In the rows, 128 means zero.
Families of rows that turns and mirrors carry onto each other, the same ones carrying the whole set onto itself: the rest of each named row's family, in list order:
5 families of 6 rows:
k538: [144  90 108 111  88 118 126 132 146  72 102 108 130 103 127 106 118 106]
k261: [100 129 138 142 135 107 149 131 127 183 137 128 158 156  99 131 157 152]
k676: [149 112  98  91 114 128  87 136 140  89 109 117 106  90 123 116 135  98]
k776: [139  83 107 108 116 133 112 134 138  83  93 119  92 103 151 109 134  97]
k14: [112 160 146 151 132 133 158 149 131 174 138 124 154 154 136 122 163 154]
k739: [144  82 131  85 101 132 102 129 140  87 114 131 132  94 137 130 117 108]
k141: [ 99 152 121 161 139 134 158 133 133 180 126 115 137 150 107 111 158 149]
k605: [110 144 149 124 150 142 123 141 130 193 149 134 133 146 129 126 161 149]
k12: [109 132 149 138 131 104 148 133 123 191 144 120 144 157 110 131 159 148]
k912: [129  83  95 111 120 135 115 131 141  76  86 125 107 104 141 111 131 101]
k196: [139  87 111 121  95 124 128 125 124  70  98  97 111  97 126 106 117 107]
k915: [163 101 128 127 103 124 105 143 144  72 106 108 124 103 141 108 123 102]
k229: [ 96 139 131 132 154 149 127 134 138 183 138 143 157 144 115 130 155 157]
k23: [105 159 146 159 136 138 158 138 111 171 131 116 143 151 134 123 163 154]
k184: [106 164 139 111 126 120 150 138 110 187 145 137 142 138 104 131 153 140]
k650: [101 159 135 158 133 137 158 142 125 166 131 125 163 150 125 124 157 158]
k306: [100 130 144 148 136 110 148 124 111 184 135 117 143 155 101 129 159 151]
k984: [129  77 122 103 109 141 104 115 122  76 103 127 128  92 125 129 113 115]
k160: [ 98 161 137 122 130 126 151 129  94 184 139 132 133 135  98 130 153 143]
k330: [143  78 140  96 107 136 106 120 118  89 114 116 107  93 142 129 119 107]
k586: [106 157 123 149 135 127 156 144 151 184 134 121 146 156 113 111 160 147]
k382: [111 156 133 155 138 128 155 137 133 189 137 110 125 151 121 110 162 145]
k626: [ 95 164 129 119 130 124 152 132 107 180 136 141 150 134  95 133 150 145]
k787: [139 109  90  98 118 133  88 127 135  81 100 118 113  87 114 118 130 103]
k603: [144 110  99  97 118 134  88 126 125  85 104 109  96  88 122 116 135  99]
k11: [ 93 137 139 141 159 153 126 123 113 185 136 132 132 144 118 127 159 155]
k128: [153  95 117 135 107 131 106 136 140  66  97 112 132  99 130 110 118 110]
k285: [153  92 120 109  88 118 126 134 135  79 109  96 106 103 139 104 121 101]
k498: [139  86 100 101 113 132 114 140 151  82  95 128 108 106 150 111 133  99]
k944: [158  97 128 136 108 133 107 134 129  69  99 100 112 100 138 105 123 105]

Which other rows belong to the same family as k261? k776, k12, k912, k306, k498
Which other rows belong to the same family as k160? k676, k184, k626, k787, k603
Which other rows belong to the same family as k330? k739, k605, k229, k984, k11

